50 stands for zero in the data rows.
Each pair is two rows. How far apart are they, by a hidden measure? 0 means very close, and 40 very far. Two or three weighted sums of its numbers give each row a place; it is the straight-line distance between the places.
array([49, 50, 51, 43, 47, 48, 48, 51, 54, 49])
array([50, 52, 50, 52, 54, 55, 44, 40, 41, 44]): 12
array([54, 70, 31, 41, 40, 34, 79, 57, 46, 48])
array([67, 57, 63, 48, 62, 49, 58, 53, 58, 57]): 19
array([44, 60, 55, 47, 37, 49, 48, 67, 58, 59])
array([59, 55, 53, 66, 65, 80, 60, 70, 59, 77]): 20
array([72, 44, 63, 47, 64, 48, 43, 31, 62, 62])
array([44, 51, 42, 58, 44, 46, 34, 54, 50, 61]): 18
array([34, 61, 65, 62, 29, 27, 74, 46, 48, 41])
array([64, 43, 65, 35, 62, 57, 61, 30, 39, 29]): 34
array([55, 54, 53, 40, 46, 47, 52, 51, 53, 50])
array([45, 56, 38, 54, 46, 49, 45, 58, 45, 56]): 13
array([57, 43, 46, 69, 72, 67, 67, 77, 57, 61])
array([53, 49, 47, 59, 54, 58, 42, 44, 46, 62]): 20
array([46, 38, 55, 59, 59, 51, 35, 62, 58, 57])
array([61, 46, 61, 48, 60, 53, 47, 45, 56, 52]): 13
array([49, 41, 60, 46, 53, 57, 35, 47, 48, 50])
array([37, 61, 40, 59, 38, 42, 57, 74, 58, 51]): 20
array([46, 65, 33, 52, 36, 38, 56, 71, 52, 62])
array([42, 45, 42, 36, 41, 60, 57, 47, 44, 35]): 16
array([37, 44, 40, 46, 35, 44, 51, 52, 34, 41])
array([42, 37, 41, 38, 44, 62, 35, 42, 42, 45]): 15
array([43, 48, 47, 36, 41, 56, 57, 53, 41, 34])
array([45, 39, 49, 54, 48, 58, 36, 53, 56, 54]): 9
array([37, 35, 41, 40, 45, 68, 36, 38, 43, 40])
array([59, 49, 51, 42, 50, 48, 57, 45, 49, 46]): 15
array([49, 51, 49, 63, 45, 36, 36, 65, 52, 73])
array([63, 57, 59, 44, 52, 38, 61, 46, 58, 54]): 20
array([39, 51, 41, 46, 38, 48, 50, 60, 40, 44])
array([66, 62, 53, 56, 61, 47, 51, 27, 46, 54]): 25
array([49, 48, 52, 42, 41, 47, 42, 49, 47, 51])
array([52, 57, 51, 43, 44, 45, 58, 55, 47, 46]): 10
array([66, 60, 60, 52, 56, 31, 51, 55, 60, 65])
array([32, 40, 33, 39, 40, 67, 49, 47, 35, 30]): 21
array([49, 48, 49, 57, 52, 50, 39, 38, 45, 56])
array([54, 57, 54, 55, 49, 35, 52, 51, 61, 61]): 12
array([51, 55, 46, 61, 49, 33, 34, 58, 60, 72])
array([35, 50, 32, 40, 35, 58, 54, 57, 36, 34]): 17
array([56, 49, 46, 54, 47, 50, 53, 47, 60, 48])
array([54, 44, 53, 41, 54, 53, 54, 49, 52, 45]): 20
array([39, 53, 74, 71, 57, 42, 65, 99, 68, 50])
array([43, 64, 28, 62, 34, 38, 43, 54, 43, 65]): 23
array([48, 51, 49, 52, 50, 41, 38, 54, 54, 62])
array([38, 69, 41, 72, 47, 44, 38, 47, 41, 51]): 20
array([54, 47, 45, 44, 48, 50, 55, 48, 50, 45])
array([58, 55, 55, 48, 51, 43, 48, 51, 53, 51]): 4
array([39, 48, 38, 53, 41, 46, 42, 63, 51, 54])
array([42, 48, 31, 55, 38, 50, 41, 55, 57, 60]): 13
array([63, 54, 68, 47, 56, 47, 50, 45, 50, 55])
array([58, 56, 49, 45, 51, 44, 55, 51, 49, 56]): 8
array([52, 55, 49, 43, 49, 44, 55, 50, 50, 51])
array([53, 60, 47, 48, 44, 36, 55, 60, 50, 55]): 3
array([43, 31, 48, 37, 40, 75, 58, 35, 46, 20])
array([48, 45, 54, 56, 53, 50, 35, 39, 50, 54]): 15
array([63, 53, 62, 51, 63, 41, 46, 44, 58, 61])
array([40, 38, 40, 40, 45, 61, 40, 47, 44, 40]): 14
array([46, 54, 39, 51, 41, 46, 57, 59, 50, 47])
array([49, 69, 58, 48, 37, 35, 55, 55, 59, 56]): 17
array([57, 71, 42, 57, 44, 33, 57, 57, 52, 64])
array([57, 52, 49, 39, 49, 47, 59, 46, 51, 46]): 12
array([67, 41, 72, 53, 68, 46, 36, 29, 51, 55])
array([56, 43, 49, 56, 61, 50, 39, 37, 47, 59]): 11
array([51, 39, 48, 45, 57, 58, 44, 39, 45, 45])
array([63, 49, 54, 56, 56, 38, 52, 40, 48, 55]): 13
array([45, 49, 43, 40, 39, 52, 60, 54, 44, 34])
array([49, 48, 54, 50, 54, 50, 45, 53, 55, 50]): 6
array([40, 63, 49, 63, 49, 47, 35, 52, 54, 53])
array([42, 35, 61, 59, 63, 67, 37, 68, 59, 54]): 16
array([44, 64, 51, 55, 46, 51, 69, 46, 49, 29])
array([57, 49, 70, 50, 60, 51, 58, 29, 60, 44]): 19
array([45, 45, 54, 34, 45, 55, 51, 47, 43, 38])
array([37, 44, 41, 57, 38, 60, 41, 31, 31, 38]): 11
array([45, 37, 54, 57, 51, 55, 45, 61, 55, 50])
array([59, 49, 49, 48, 50, 44, 42, 49, 56, 63]): 14
array([50, 47, 51, 49, 57, 56, 63, 51, 41, 40])
array([47, 52, 41, 46, 36, 43, 60, 56, 47, 40]): 12
array([62, 55, 71, 53, 58, 40, 47, 47, 53, 59])
array([46, 61, 39, 65, 45, 50, 43, 42, 39, 55]): 15
array([66, 42, 63, 52, 72, 57, 54, 39, 51, 57])
array([48, 42, 43, 41, 48, 58, 45, 43, 46, 42]): 9
array([37, 36, 44, 47, 58, 79, 45, 54, 49, 44])
array([37, 44, 47, 42, 40, 55, 32, 52, 44, 52]): 17
array([58, 54, 77, 62, 64, 46, 64, 74, 70, 50])
array([70, 48, 63, 51, 63, 40, 48, 42, 59, 60]): 12
array([43, 50, 44, 51, 42, 44, 47, 52, 52, 55])
array([43, 52, 38, 47, 40, 44, 46, 58, 48, 57]): 5
array([42, 40, 42, 41, 44, 61, 43, 45, 41, 39])
array([32, 38, 45, 52, 34, 52, 43, 39, 46, 46]): 17
array([31, 46, 35, 50, 31, 49, 44, 55, 36, 45])
array([49, 41, 50, 44, 52, 58, 49, 40, 52, 40]): 24
array([37, 42, 37, 40, 37, 58, 48, 57, 42, 42])
array([49, 43, 47, 49, 57, 68, 59, 54, 53, 43]): 17
array([35, 49, 36, 39, 38, 52, 48, 55, 41, 43])
array([52, 39, 53, 45, 56, 56, 36, 40, 46, 49]): 12
array([35, 43, 42, 43, 49, 69, 54, 65, 42, 44])
array([44, 49, 45, 44, 46, 49, 39, 51, 49, 54]): 15
array([54, 49, 49, 45, 52, 47, 50, 51, 49, 50])
array([51, 57, 49, 51, 53, 47, 59, 59, 50, 50]): 6
array([54, 60, 38, 43, 46, 47, 60, 44, 50, 50])
array([52, 50, 46, 55, 49, 56, 51, 32, 57, 49]): 12
array([66, 50, 60, 52, 62, 51, 51, 50, 59, 62])
array([54, 51, 50, 50, 55, 38, 44, 52, 56, 60]): 7
array([50, 45, 42, 44, 46, 50, 47, 50, 50, 52])
array([55, 52, 57, 62, 55, 50, 49, 61, 63, 73]): 11
array([52, 64, 46, 55, 43, 32, 64, 67, 48, 57])
array([47, 57, 46, 47, 40, 42, 52, 61, 54, 54]): 13
array([46, 41, 60, 44, 51, 54, 39, 46, 50, 47])
array([32, 39, 40, 51, 41, 66, 52, 72, 39, 47]): 23
array([60, 58, 55, 55, 51, 35, 42, 53, 60, 67])
array([39, 46, 37, 46, 38, 50, 41, 56, 45, 53]): 16
array([47, 49, 34, 59, 47, 47, 37, 42, 48, 58])
array([47, 53, 49, 52, 46, 42, 47, 55, 45, 51]): 12
array([46, 48, 44, 39, 44, 55, 61, 46, 37, 35])
array([48, 66, 40, 49, 38, 35, 52, 69, 54, 65]): 14
array([50, 58, 38, 47, 42, 46, 56, 51, 43, 48])
array([35, 44, 43, 46, 42, 57, 36, 56, 46, 47]): 19
array([54, 59, 45, 51, 45, 35, 53, 53, 53, 57])
array([31, 51, 44, 58, 48, 62, 40, 43, 48, 37]): 22
array([35, 47, 51, 45, 42, 56, 54, 50, 51, 37])
array([43, 45, 45, 44, 51, 54, 48, 43, 44, 41]): 6
array([45, 56, 49, 46, 42, 39, 49, 64, 52, 57])
array([58, 56, 69, 43, 47, 42, 42, 47, 56, 64]): 13
array([54, 50, 57, 46, 51, 41, 50, 48, 43, 49])
array([53, 40, 65, 62, 57, 41, 38, 49, 44, 54]): 7
array([55, 50, 46, 44, 52, 44, 51, 47, 54, 53])
array([38, 50, 30, 59, 39, 60, 37, 39, 38, 54]): 7
array([44, 45, 37, 27, 44, 59, 71, 46, 38, 19])
array([36, 59, 47, 54, 34, 43, 48, 68, 55, 59]): 24
array([45, 59, 41, 47, 50, 56, 58, 65, 49, 48])
array([42, 35, 49, 38, 51, 64, 39, 41, 42, 36]): 18
array([45, 49, 40, 47, 45, 49, 46, 48, 47, 54])
array([49, 31, 50, 49, 59, 62, 32, 34, 44, 47]): 17
array([46, 52, 35, 51, 42, 58, 54, 40, 48, 42])
array([46, 47, 55, 41, 57, 62, 52, 52, 47, 38]): 22
array([62, 52, 53, 36, 53, 50, 57, 46, 50, 42])
array([37, 34, 39, 51, 44, 61, 28, 44, 46, 46]): 13
array([68, 69, 59, 55, 55, 33, 56, 38, 63, 66])
array([44, 64, 38, 51, 28, 43, 75, 62, 65, 43]): 9
array([41, 44, 40, 46, 40, 54, 42, 50, 49, 50])
array([62, 53, 55, 62, 56, 35, 37, 53, 60, 71]): 8
array([61, 34, 62, 47, 71, 60, 42, 34, 45, 45])
array([39, 54, 45, 46, 44, 53, 43, 58, 43, 44]): 8
array([45, 41, 61, 43, 53, 56, 37, 43, 49, 46])
array([48, 56, 63, 56, 46, 45, 69, 59, 59, 52]): 24
array([56, 54, 55, 55, 51, 40, 48, 51, 58, 58])
array([30, 64, 41, 69, 52, 58, 30, 50, 48, 44]): 26
array([42, 67, 26, 52, 32, 39, 59, 60, 41, 56])
array([56, 63, 49, 53, 45, 32, 57, 60, 51, 54]): 14
array([53, 57, 44, 52, 45, 44, 52, 43, 43, 48])
array([66, 56, 64, 52, 61, 35, 48, 45, 59, 62]): 9
array([60, 58, 52, 45, 47, 41, 54, 57, 54, 57])
array([51, 50, 45, 43, 61, 56, 57, 41, 38, 31]): 24
array([45, 63, 55, 56, 38, 48, 69, 35, 56, 50])
array([26, 38, 30, 65, 22, 50, 46, 57, 40, 41]): 26
array([52, 49, 49, 57, 46, 48, 43, 50, 61, 55])
array([55, 53, 52, 46, 53, 43, 55, 49, 51, 50]): 14
array([63, 79, 77, 68, 73, 46, 42, 39, 57, 57])
array([49, 57, 52, 42, 43, 44, 67, 53, 51, 42]): 24
array([55, 58, 59, 39, 49, 40, 59, 51, 48, 43])
array([53, 32, 78, 33, 57, 68, 36, 22, 44, 39]): 21
array([54, 42, 50, 52, 62, 52, 36, 46, 50, 62])
array([43, 66, 33, 51, 32, 37, 60, 69, 51, 53]): 16
array([42, 39, 45, 37, 47, 60, 48, 43, 40, 36])
array([46, 46, 44, 36, 43, 55, 60, 52, 40, 35]): 7
array([50, 42, 52, 48, 50, 51, 34, 47, 50, 54])
array([53, 38, 56, 58, 67, 76, 49, 69, 56, 63]): 13
array([53, 39, 60, 43, 61, 56, 57, 53, 54, 41])
array([61, 52, 41, 50, 48, 40, 56, 54, 50, 55]): 17
array([46, 43, 46, 47, 50, 54, 48, 54, 45, 49])
array([43, 45, 42, 49, 43, 61, 56, 67, 52, 46]): 9
array([38, 40, 46, 57, 38, 46, 29, 54, 41, 60])
array([57, 53, 49, 49, 59, 58, 67, 72, 57, 62]): 20
array([35, 48, 53, 43, 40, 53, 58, 42, 47, 37])
array([48, 53, 48, 57, 48, 42, 48, 60, 52, 58]): 9
array([53, 63, 47, 59, 43, 33, 53, 57, 57, 62])
array([50, 51, 45, 47, 47, 48, 47, 54, 49, 51]): 14
array([57, 43, 69, 46, 66, 52, 44, 42, 53, 52])
array([45, 52, 36, 50, 40, 51, 53, 47, 47, 48]): 18
array([45, 49, 39, 50, 42, 51, 41, 52, 47, 55])
array([30, 54, 56, 54, 30, 44, 49, 67, 54, 52]): 15
array([64, 36, 66, 48, 67, 56, 37, 33, 52, 50])
array([43, 48, 45, 46, 46, 51, 47, 58, 49, 50]): 16
array([51, 43, 50, 56, 63, 83, 61, 72, 58, 52])
array([57, 44, 53, 46, 54, 49, 45, 40, 49, 50]): 15
array([63, 35, 39, 59, 72, 44, 57, 40, 37, 47])
array([54, 54, 54, 42, 58, 53, 64, 41, 46, 36]): 17
array([60, 37, 60, 44, 77, 69, 39, 18, 49, 38])
array([50, 53, 40, 49, 47, 49, 50, 41, 46, 52]): 28
array([58, 61, 48, 48, 46, 32, 57, 58, 54, 58])
array([36, 41, 37, 31, 37, 66, 56, 50, 37, 23]): 21
array([62, 59, 67, 45, 53, 44, 51, 50, 53, 54])
array([52, 56, 47, 59, 50, 51, 42, 35, 42, 56]): 8
array([47, 43, 36, 38, 41, 55, 49, 50, 46, 45])
array([50, 46, 53, 39, 49, 53, 45, 47, 49, 45]): 7
array([46, 64, 55, 61, 60, 52, 52, 49, 47, 37])
array([37, 69, 38, 52, 31, 41, 51, 73, 48, 56]): 31
array([45, 56, 72, 68, 35, 21, 62, 38, 50, 57])
array([57, 54, 70, 71, 64, 33, 36, 74, 72, 75]): 32
array([48, 51, 63, 48, 58, 64, 66, 60, 61, 52])
array([51, 49, 39, 57, 49, 58, 43, 20, 40, 49]): 16
array([52, 48, 48, 45, 51, 58, 46, 52, 51, 55])
array([57, 52, 49, 39, 48, 45, 60, 52, 49, 45]): 6
array([50, 43, 51, 42, 47, 52, 48, 46, 47, 47])
array([47, 46, 45, 45, 45, 45, 49, 50, 49, 49]): 3
array([48, 45, 42, 33, 46, 56, 64, 47, 38, 33])
array([63, 47, 56, 42, 58, 48, 57, 40, 52, 46]): 14
array([41, 48, 41, 51, 42, 51, 44, 53, 51, 49])
array([52, 60, 42, 61, 49, 47, 46, 39, 48, 56]): 12
array([48, 51, 44, 53, 41, 46, 56, 51, 46, 44])
array([54, 39, 59, 52, 58, 58, 32, 42, 53, 57]): 16
array([74, 36, 50, 61, 78, 42, 56, 33, 39, 55])
array([48, 61, 43, 57, 51, 47, 42, 53, 55, 55]): 17
array([53, 54, 47, 46, 45, 39, 46, 55, 50, 54])
array([58, 52, 44, 45, 54, 46, 61, 46, 41, 44]): 11
array([49, 34, 53, 48, 59, 64, 35, 34, 48, 49])
array([54, 48, 45, 39, 48, 47, 60, 50, 50, 42]): 13
array([48, 41, 49, 44, 49, 63, 50, 39, 49, 40])
array([34, 40, 34, 36, 37, 61, 55, 49, 39, 31]): 13
array([43, 59, 52, 45, 41, 44, 52, 66, 50, 50])
array([37, 45, 62, 41, 52, 89, 89, 68, 54, 35]): 10
array([40, 41, 43, 40, 45, 64, 48, 56, 44, 46])
array([42, 67, 66, 59, 34, 29, 72, 54, 70, 59]): 36
array([38, 57, 47, 49, 49, 65, 61, 42, 42, 22])
array([46, 43, 39, 31, 41, 66, 64, 41, 47, 24]): 12
array([65, 64, 45, 58, 50, 35, 57, 49, 52, 59])
array([52, 44, 51, 46, 56, 58, 60, 50, 52, 40]): 16
array([59, 44, 61, 38, 60, 62, 68, 40, 52, 30])
array([44, 62, 40, 55, 45, 52, 51, 34, 37, 48]): 18
array([62, 59, 53, 52, 57, 32, 59, 55, 49, 58])
array([57, 55, 49, 66, 52, 41, 39, 42, 46, 68]): 5
array([45, 43, 42, 50, 44, 54, 39, 50, 50, 54])
array([47, 52, 41, 46, 49, 58, 56, 47, 46, 35]): 18
array([42, 66, 41, 54, 47, 47, 47, 62, 49, 47])
array([60, 27, 88, 61, 85, 67, 38, 55, 65, 51]): 20
array([38, 49, 38, 47, 37, 49, 49, 61, 42, 44])
array([57, 58, 54, 58, 47, 26, 61, 49, 41, 49]): 11
